In the rows, 128 means zero.
Each path below is one point turned by a fixed rotation once a step. After each direction that follows a path, write how fast that rotation turns it, in deg/step (0 if it stays still).
Each turn is a multiple of 5 degrees from 10 to 175, or 0.
Each row of a path follows its step; steps can be skipped.
Rotation 1:
step 0: [121 130 121 125 134 126 128 140 137 132 119 122 128 130 130 136 126 118
 130 133 134 123 130 133 122 127 134 128 120 127 124 127 130 119 130 125
 125 124 130 130 127 123]
step 1: [132 132 131 130 131 127 130 147 123 121 131 125 127 129 121 130 128 122
 134 128 130 134 120 129 127 132 123 129 133 131 130 129 122 124 136 126
 126 132 132 125 135 122]
step 2: [123 123 126 119 132 129 131 128 114 123 127 123 130 130 121 129 127 133
 129 129 137 129 123 131 126 124 122 124 129 117 133 124 125 124 129 133
 121 120 128 133 122 125]
step 3: [126 119 124 126 130 131 128 136 133 130 128 122 126 125 130 130 130 122
 133 129 135 125 135 125 136 128 135 132 115 117 132 126 126 118 127 126
 128 122 133 129 132 122]
step 4: [131 127 132 130 130 130 127 137 121 127 135 130 124 115 123 126 125 119
 129 130 131 134 121 121 128 136 133 127 135 127 131 125 129 129 134 129
 127 123 128 127 139 119]
step 5: [124 115 124 127 131 127 134 122 121 126 127 129 125 122 127 127 129 132
 120 133 131 130 114 130 125 130 127 123 126 123 132 119 127 120 129 127
 125 126 125 138 125 127]
step 6: [130 124 128 123 127 131 126 130 141 135 122 129 126 126 132 126 127 127
 135 132 132 127 129 132 127 134 132 126 116 131 137 125 124 118 135 126
 133 122 132 135 129 119]
step 7: [123 130 135 126 129 127 132 141 125 132 125 136 135 123 124 127 126 120
 127 125 128 135 121 126 124 130 128 127 132 136 123 126 131 127 135 124
 129 124 128 135 133 116]
step 8: [127 121 129 126 129 124 137 132 130 122 125 130 132 129 123 128 137 136
 128 135 127 136 114 130 124 119 126 122 128 122 130 129 123 123 128 124
 125 125 131 134 123 128]
step 10: [124 129 128 127 127 132 124 144 129 126 129 126 136 124 125 134 129 115
 126 131 134 135 121 128 124 128 131 130 133 125 119 122 132 124 127 126
 125 130 125 126 135 123]
[125 129 124 129 128 128 126 127 130 128 126 129 126 128 129 128 129 127
 128 127 125 129 129 126 127 127 128 130 124 126 130 130 127 126 131 129
 129 125 127 126 126 128] : 120
[129 127 130 128 129 128 128 127 130 129 127 131 130 128 129 128 128 129
 125 128 128 131 128 126 127 129 128 126 128 129 129 129 129 127 127 125
 134 127 127 131 127 128] : 35
Rotation 2:
step 0: [131 123 122 121 127 121 127 135 132 134 131 136 119 128 125 125 131 132
 134 129 129 128 137 127 122 130 129 128 134 124 121 135 125 123 137 134
 130 139 127 137 126 137]
step 2: [129 135 125 134 127 125 132 121 134 126 128 130 133 125 138 133 130 126
 131 125 131 125 125 122 130 123 129 130 131 143 117 127 126 124 120 117
 121 139 128 122 127 127]
step 3: [132 123 131 123 127 130 133 123 131 123 126 124 128 138 126 116 124 130
 129 139 126 131 138 134 131 130 125 129 128 134 128 132 126 131 128 120
 129 126 110 132 130 128]
step 5: [125 127 122 126 127 124 138 127 124 132 132 133 127 120 126 127 125 123
 132 119 135 128 134 138 130 124 131 137 133 114 127 127 128 127 124 127
 124 127 127 120 125 115]
step 6: [129 128 136 135 128 128 134 133 137 122 130 140 140 125 131 128 130 128
 130 131 119 124 135 121 124 133 128 130 128 126 140 127 132 124 122 122
 124 132 129 128 121 136]
step 7: [141 130 130 125 119 124 118 123 125 131 122 126 131 135 127 126 118 129
 133 129 127 125 135 127 125 124 132 131 129 139 130 121 120 136 129 134
 123 125 132 130 121 129]
step 8: [118 135 126 127 136 118 118 121 130 127 124 130 126 131 128 127 133 135
 124 125 126 140 123 131 130 133 117 140 127 132 134 131 130 130 126 129
 130 124 125 123 128 121]
step 9: [122 130 133 126 124 134 119 130 128 133 133 125 130 126 121 127 136 119
 127 121 135 126 128 133 128 127 141 133 122 125 127 131 128 123 118 116
 134 126 123 133 124 131]
step 11: [120 127 134 126 115 121 127 126 120 131 123 123 132 126 134 131 123 136
 126 129 128 118 124 135 125 123 128 132 132 129 134 129 140 126 129 137
 123 129 135 126 133 135]
step 12: [124 121 118 129 126 124 118 140 124 124 125 131 124 121 130 120 126 122
 132 119 123 130 128 132 128 134 119 125 124 135 132 137 118 131 123 126
 127 131 134 127 129 130]
[129 125 129 127 130 126 128 129 126 128 130 127 129 130 128 129 129 130
 127 130 128 127 129 127 127 130 132 127 123 128 129 126 123 128 130 129
 128 129 127 128 128 129] : 115
[130 131 128 128 127 129 129 130 124 128 129 131 131 127 130 128 128 131
 130 127 128 127 129 129 127 127 126 127 130 130 132 127 126 127 128 128
 128 130 130 128 131 129] : 70
[129 127 125 129 129 128 127 128 130 129 127 129 129 127 127 128 131 123
 125 128 128 127 127 130 129 126 129 129 127 129 131 127 129 129 129 130
 126 131 126 128 130 127] : 100
Rotation 3:
step 0: [129 132 120 126 127 138 128 138 124 135 117 125 125 124 127 128 115 121
 126 122 125 130 132 127 129 126 124 130 119 127 131 131 130 124 136 124
 137 125 122 132 120 122]
step 3: [137 134 119 127 135 126 128 133 122 135 125 131 128 118 123 127 121 124
 128 125 125 132 129 133 131 133 120 120 120 120 126 128 130 127 142 130
 136 127 125 123 126 120]
step 4: [127 126 130 128 122 137 125 137 128 140 137 120 123 122 117 130 130 123
 134 130 122 122 131 124 118 126 125 131 122 123 123 127 124 122 131 129
 138 128 127 129 129 134]
step 5: [136 118 124 128 120 131 121 133 136 138 117 135 130 120 129 128 116 129
 123 134 126 123 132 124 130 131 131 132 123 132 128 125 130 128 133 133
 126 129 125 121 124 136]
step 6: [139 131 116 121 131 129 124 131 120 134 126 129 131 124 124 124 130 126
 128 130 118 133 122 130 134 125 121 126 119 126 127 140 127 122 131 123
 136 133 123 124 120 128]
step 7: [127 122 129 126 125 125 126 129 131 139 137 128 126 108 118 129 130 125
 125 125 126 130 124 125 127 133 122 137 129 122 119 126 127 124 129 132
 138 125 128 133 132 131]
step 8: [129 130 125 131 127 140 127 134 129 141 115 129 127 120 129 122 115 123
 118 128 122 123 136 124 124 128 122 128 124 130 131 125 132 124 133 131
 127 127 130 134 124 132]
step 9: [138 126 121 127 126 130 119 129 121 134 127 126 125 121 126 134 123 128
 130 132 122 129 122 129 124 129 137 126 118 126 126 134 125 122 141 116
 135 131 124 127 124 121]
step 10: [126 123 127 121 127 130 127 134 137 140 138 129 128 120 123 126 135 125
 119 132 120 127 126 133 123 133 128 133 123 132 114 132 131 128 128 130
 135 131 132 123 126 137]
step 12: [138 136 126 131 128 134 122 140 123 141 133 123 126 123 120 129 130 131
 132 130 125 126 126 125 120 125 127 125 120 120 131 132 126 118 135 131
 135 129 123 129 126 123]
[130 127 128 127 131 129 127 128 127 127 127 130 127 128 127 123 125 131
 130 128 130 124 128 129 129 129 129 128 130 130 128 127 127 126 129 129
 127 129 131 129 125 128] : 120
